The rows of X fall into several groups, and each row is roughly a mix of its group's hidden directions.
X:
[[-1.01 -2.07 -1.06 -1.90  1.88 -2.62 -3.26  0.21  3.72 -0.84 -2.10]
 [-1.64  3.95 -2.42  2.96 -0.19  0.55  1.54 -0.65 -1.96 -3.10  0.74]
 [ 2.52 -1.66  0.13 -3.16  0.12 -2.33 -2.18 -0.54  2.89  2.27 -2.64]
 [ 4.42 -0.82  2.78 -0.34 -3.46 -0.13 -0.81  1.07 -1.77  2.02 -0.96]
 [ 2.92 -4.25  0.68 -1.49  2.01 -1.24  0.18 -0.98  0.34  3.72 -0.48]
 [ 0.73 -4.15  0.07  1.90 -2.22 -1.27 -1.37 -2.70  0.59  3.50  0.55]
 [-4.95  1.52 -1.36  1.65 -0.39 -0.34  0.93 -0.62  1.90 -3.23  1.74]
 [-1.37 -1.73 -1.61  4.50 -2.68 -0.12  1.33 -1.56  2.71 -0.53  1.83]
 [-2.25  1.14 -1.30  2.69  1.09  0.20  4.79 -1.81 -1.35 -1.76 -1.53]
 [-4.20  1.74 -0.95  1.02 -2.58 -0.13  0.86 -0.76 -1.70 -4.05 -0.45]
 [-1.33 -1.43 -1.08  2.73 -1.61 -2.28 -1.50  2.85  2.87  0.72  3.25]
 [ 5.18  0.42  0.25 -2.33  1.20 -0.94  0.32  0.50  0.81  2.55 -2.76]
 [ 1.20 -0.20 -0.02 -4.15  0.26 -0.97 -0.14 -0.42 -1.51 -0.17 -5.28]
 [ 3.35 -3.83 -0.15 -1.73  0.05 -1.18 -0.60 -1.95 -1.79  2.96 -1.90]
 [-1.68  1.92 -1.54  4.25 -0.47  0.98  1.28  0.52  0.44  0.46  4.42]
 [ 0.23 -1.91  0.23  1.99 -1.87 -2.71  0.96 -4.06  0.15 -1.11 -3.58]
 [-1.82 -0.14 -0.26 -0.71 -1.68 -3.87 -1.61  0.29  3.84 -2.87 -1.64]
 [-0.92  3.48 -1.35 -1.74  0.42 -0.45  2.24  0.67 -1.26 -1.37 -4.79]
 [-0.31 -2.87  0.64 -1.20 -1.45 -3.85  1.00 -2.98  0.95 -2.72 -2.17]
 [ 0.51 -2.00 -0.45 -2.50  0.29  1.04 -2.38  0.11  0.48  5.58  1.04]
 [ 0.70 -2.85 -1.89  2.64  1.64  0.61 -2.57  1.12  1.05  2.55  3.52]
 [ 0.92  0.32 -0.10 -1.44 -1.40 -0.99  0.94  2.00  3.25  4.80 -2.37]
 [ 1.92 -5.01 -0.30  1.99 -0.59 -2.32  0.39 -0.64 -0.55  3.12  0.88]
 [-2.41  1.15 -2.85  3.26 -1.59  2.61 -1.01  0.46 -2.40  0.45  2.76]
 [ 1.81 -3.31 -0.61  1.49 -0.99 -0.65 -3.15 -0.38  1.09  2.72  3.62]
 [-4.99 -3.12 -0.74 -0.92 -1.24  1.45  0.46 -1.16 -1.57  0.49 -2.47]
 [ 2.92 -1.30  0.22 -2.40 -1.77  1.56  1.06 -3.40 -0.57 -0.92 -3.82]
 [-1.35  0.89 -1.03  3.80 -0.89  1.66  2.01  1.63  0.21  0.16  4.65]
 [ 3.74 -2.99  0.01 -1.55  2.10 -2.90 -0.95 -1.91  1.61 -1.18 -1.83]
 [-1.00  3.65  0.24 -0.49  0.24  0.96  3.07 -0.70 -1.13 -3.55 -3.26]
 [-1.19  1.37  1.14  2.44 -0.18  2.81  2.86  2.43 -4.01  0.92  0.71]
 [-1.77  0.34 -1.80 -1.68  3.53 -0.45 -0.33 -1.69  4.77 -0.75 -1.34]
 [ 1.04 -0.17 -1.25  3.37 -5.10 -1.22  1.87 -1.13  0.86  1.51  0.86]
 [ 1.60  2.15  0.90 -1.88  3.85  1.60 -2.66  3.61  0.31 -0.58  0.80]
 [-2.05  2.32 -1.49  1.67 -1.27  1.27 -2.96  1.27  3.31  0.06  3.30]
 [-2.21 -2.67  0.19 -4.25 -1.07 -1.10 -1.79 -1.13 -2.71 -0.34 -2.38]
 [-3.89 -0.29 -0.12  0.10  0.31  0.07  2.45 -0.66 -2.58 -3.82 -2.64]
 [-1.16 -0.45 -0.50  4.80 -2.23 -0.61  0.49  0.81 -0.50 -1.09  4.18]
 [ 3.69 -0.89  2.47  1.86  0.96  0.69  1.96  2.15 -0.17  3.54  1.90]
 [ 2.71  0.38 -1.99  4.20  0.72 -0.71  1.12 -1.10  1.63  1.47  3.56]
 [-2.09  0.56 -0.17 -4.30  3.29  0.17 -1.03  1.12  1.45 -0.72 -3.33]
 [ 1.42 -2.72  0.85 -3.46  3.40 -0.91 -0.79 -0.04 -2.05  0.61 -3.21]
 [ 2.78  1.74 -0.39  2.09 -3.69  1.29  0.39  0.08 -0.25  2.81  3.37]
 [ 0.62 -2.52  0.63  1.33 -1.27  0.41 -0.33  0.31  2.55  4.77  3.15]
 [ 1.91  3.78 -1.56  2.44 -1.92  0.62  3.35  0.70 -1.59  2.30  0.30]
 [-1.49 -0.21 -1.89 -3.92  0.05 -1.61 -2.41  2.07  0.26  0.23 -4.00]
 [-0.12 -3.42  0.86  1.25 -1.58 -4.19 -2.38 -0.99  0.18 -2.17  2.14]
 [ 1.82 -0.89  0.02  1.27 -0.02 -4.23  0.45 -1.66  0.60 -3.61 -3.18]
 [ 1.18 -0.36  0.14 -0.75  1.35  3.79  0.59  0.46 -1.98  5.03  1.39]
 [ 6.25 -0.88 -0.01  1.70 -1.01 -0.50 -2.26  0.30 -0.78  0.20  0.37]
 [-2.00  0.42  1.36  2.64  3.63  1.27  2.71  0.33 -0.84 -2.32  2.95]
 [ 1.23 -4.87 -0.20 -1.91  2.26 -1.66 -1.62 -1.27  2.52  1.63 -0.15]
 [ 0.13 -1.34 -0.26 -4.40  0.45 -2.17 -1.30 -2.16 -1.16 -1.53 -3.72]
 [-3.53 -0.22 -0.44  1.65  0.79  0.09  0.20 -2.56 -1.24 -4.97 -1.05]
 [-0.33 -1.19 -2.10  3.78 -3.22  0.20 -0.84 -0.70  3.05  1.21  2.72]
 [-0.60 -2.87  0.27  1.25 -0.35 -1.30 -3.98  0.55  2.39  1.74  3.63]
 [-2.17  1.68 -0.60 -1.88  1.49  0.75  0.09 -2.31  0.68 -3.60 -4.13]
 [-4.27 -0.43 -1.50  0.01 -1.65  0.57 -2.10  0.29 -2.84 -3.68  0.44]
 [ 5.07 -1.90  2.24 -2.28  0.52 -0.83 -0.91  0.47 -0.22  1.97 -2.15]
 [-2.91  1.70 -0.59  2.54  0.82 -0.38  1.84  0.73 -1.65 -4.55  1.93]
 [-3.21  1.16 -2.54  1.56 -1.41 -0.57 -1.60 -1.15  3.01 -1.14  3.59]
 [-0.49 -0.67 -0.43  3.28 -1.21  0.68 -0.36  1.50  0.84  1.61  5.55]
 [-1.83  3.82  0.41 -2.88 -1.08  0.09  1.55  0.24  1.59 -2.22 -3.53]
 [-1.01  1.92 -3.06  3.79 -2.23  0.67  1.55 -2.48 -0.59 -2.24 -1.51]
 [ 1.80  0.03  0.54 -4.61  3.23  1.01 -0.97 -1.13 -0.52  0.53 -3.31]
 [ 0.97 -1.13 -0.13  2.20 -3.38 -1.66 -2.05  0.48  1.37  3.11  3.58]
 [ 4.89 -1.03 -0.28  1.56 -1.35 -2.23 -0.28 -1.23 -3.21 -1.94 -0.37]
 [-3.57 -0.70  0.25  0.53  3.65 -1.20  1.51  2.21 -1.99 -3.14 -0.83]
 [-2.28  2.40 -1.69 -1.08  0.90 -3.03 -1.51  0.93  1.45 -0.37 -4.43]
 [-1.80 -0.82 -0.53  1.84  1.25  1.57 -1.66  2.46  1.14  0.53  5.29]
 [-0.19 -4.23 -0.24  2.64  0.79 -2.43 -2.25 -0.31  1.86  2.29  2.15]
 [ 2.13  2.23  0.53 -2.06 -0.15  1.97  1.90  2.72  0.15  4.58 -0.36]
 [ 3.19 -1.07 -1.99 -0.10 -3.82  0.97  2.48 -1.56 -1.10  1.73 -2.53]
 [ 0.83  4.50  0.30  2.07 -2.32  1.52  1.32  0.56  2.46  2.68  1.29]
 [ 0.32 -0.83  0.20 -3.01  2.60  0.09 -1.05 -2.14  0.39 -1.82 -4.92]
 [-4.81 -2.37 -1.73 -0.63 -1.61  0.75 -2.45 -1.01  2.59  0.52  0.81]
 [-0.19 -1.79 -0.21  2.07 -0.58 -3.20 -1.77 -2.17  0.27 -4.87  0.51]
 [-2.66  3.86 -0.27  0.57 -0.15  0.41  2.52  3.66 -1.77 -1.03  1.88]
 [-4.29 -1.17 -1.62  1.43 -0.70  0.33 -1.58 -0.20  3.02 -0.26  3.65]
 [ 0.78 -2.06  0.95  2.40 -2.99 -4.09 -1.56 -1.21  1.57  2.24  1.21]
 [ 3.21  2.29  1.90  0.82 -0.23  2.82  1.28 -0.12 -2.13  1.32  3.77]
 [ 2.44  2.56 -1.10 -2.47  0.34 -0.76 -0.39  0.33  3.73 -0.47 -3.89]
 [-0.33  3.27 -0.60 -1.33  0.28 -0.98  2.44  2.29  2.60 -0.55 -4.21]
 [-3.66 -0.84 -0.81 -1.58  2.41  0.15 -1.61 -2.10  1.00 -2.94 -3.21]
 [-3.88  1.68 -3.04  0.68  0.82  1.90 -1.90  0.42 -2.10 -3.10  0.58]
 [-2.69 -2.59  0.18 -2.92  0.70  0.72 -3.48  0.77  1.37  2.95  1.78]
 [-0.50  3.96 -0.47  3.86 -2.81  2.01  2.09  0.57 -1.28 -0.79  0.03]
 [ 0.77 -3.55  0.82 -2.23  3.95 -1.54 -2.86 -0.57 -0.03  0.93 -1.95]
 [ 0.49 -2.19  0.18  2.75  0.09  1.94  0.03 -0.12 -2.99  2.69  4.18]
 [ 2.36  0.33  0.46  1.88 -0.01  0.91  5.07 -2.58 -2.21 -0.42 -1.52]
 [ 0.68 -2.78  0.50  4.13  0.05  1.09  3.28 -1.53 -0.37 -0.05  3.18]
 [ 1.70 -1.02  0.57  3.51 -2.22  0.46  0.69 -0.22 -0.05  2.19  4.79]
 [ 3.99  2.44  0.33  0.91 -0.73  2.49  2.40  1.14 -2.07  2.45  1.76]
 [-4.89 -0.16 -1.09  2.70 -1.60  0.42  0.46  0.27 -0.33 -2.61  2.78]
 [-4.40  2.06 -0.35  0.42  1.19  2.73  1.75 -0.71 -1.68 -3.17 -0.91]
 [-0.26 -0.58 -0.32 -1.55 -0.57 -3.65 -0.68 -0.15  3.85 -0.60 -4.22]
 [ 4.08  2.42  0.14  2.55 -0.82  1.30 -0.20  1.86 -2.40  1.93  2.36]
 [-2.42  2.30 -0.24  1.52 -2.90 -1.78  2.62 -1.42  1.23 -2.96 -2.40]
 [-0.52  1.54 -1.81 -2.29  1.53  2.16 -0.44 -1.56  1.29 -2.35 -4.69]
 [-2.05 -4.02 -0.52  3.94 -0.09 -1.12  0.50 -0.33  1.81 -0.27  2.98]
 [ 1.84  1.13  0.05 -3.67  2.16  0.69  0.56 -0.80  0.77  1.17 -4.88]
 [ 1.76  0.15  1.00 -3.22  1.46 -0.28  1.65 -1.20 -2.49 -0.81 -4.72]
 [ 1.53 -2.21  2.64  1.12  1.58  2.47  0.55 -0.70 -1.22 -0.14  4.87]
 [ 2.09 -2.92  0.51  1.43  3.87  0.80  2.68  0.34  0.70  3.37  0.13]
 [ 3.59 -3.09 -0.03  0.86 -0.41 -2.35 -1.93  0.98  1.14  3.28  2.10]
 [-2.69  0.42  0.89  2.52 -1.63 -0.22 -0.52  1.71  1.19 -0.79  5.25]
 [-1.19 -0.14 -1.12  2.63 -1.45  3.67 -0.54 -0.19 -0.23  2.79  4.09]
 [-4.94 -0.75 -1.27  2.27 -0.09 -1.02 -0.24 -1.26  1.43 -3.41 -1.37]
 [-1.48 -3.80 -1.86  3.95  0.38  0.15  0.45 -0.47 -0.37  0.34  3.67]
 [-0.84  4.58 -2.18  1.54 -3.03 -0.17  2.74  1.91 -0.66  0.51 -0.43]
 [-2.09  3.48 -0.72  2.53  0.21  0.98  1.55  1.34 -2.34 -3.84  1.09]
 [-3.70  0.24 -0.85  3.76 -0.93  0.30  0.83 -1.56 -0.78 -4.01  0.78]]
One row of each group comes first, with its name. Which group is each row after those in?
[ 0.18 -1.67 -0.80 -1.38  0.20 -2.80  0.91 -3.67  2.11 -2.11 -3.68]	(69)
[ 0.82  4.45 -0.33 -2.50 -0.93  2.11  0.34 -1.32  0.10 -1.85 -3.55]	(89)
[-4.35 -0.49 -0.62  0.46  1.00  1.57 -1.73 -2.32 -0.91 -4.10  0.93]	(85)

[-1.39 -2.52 -0.15  3.52  0.13 -0.02 -1.06 -1.25 -2.58 -2.11  3.94]	(85)
[-3.43 -0.31 -1.44 -2.64  0.44 -1.41 -1.50  0.78  1.51 -2.43 -3.99]	(89)
[ 4.84 -1.72 -0.71 -1.09  1.08  0.55 -2.92 -1.29  1.01  2.96  0.71]	(85)
[-0.06  2.82 -2.11  1.88  1.04  4.45  2.02  1.47  0.51  2.58  0.14]	(85)
[-2.07 -4.45 -0.60  1.28  0.77 -1.91 -3.48  0.00  1.10  0.34  2.51]	(85)
[-2.21  4.51  0.55 -0.87 -1.46  1.54  3.49  2.38 -0.03 -0.55 -1.06]	(85)
[-1.39  0.95 -0.04  1.85 -2.18 -1.68  3.31 -2.01 -1.88 -3.77 -1.84]	(69)
[-4.45  1.02 -2.02 -0.60 -1.23 -0.66 -2.39  1.51  3.13 -2.15 -0.62]	(89)
[-1.12  4.96 -0.72 -0.95  1.00  1.78  2.43  0.62 -1.00 -2.35 -2.40]	(89)
[-0.89  0.18  0.60  2.09  2.00  2.68 -1.90  0.47  1.74 -0.28  5.14]	(89)
[ 2.05  1.00 -0.30  4.26 -0.96 -0.26  3.29 -1.99 -2.31 -2.11 -0.99]	(85)
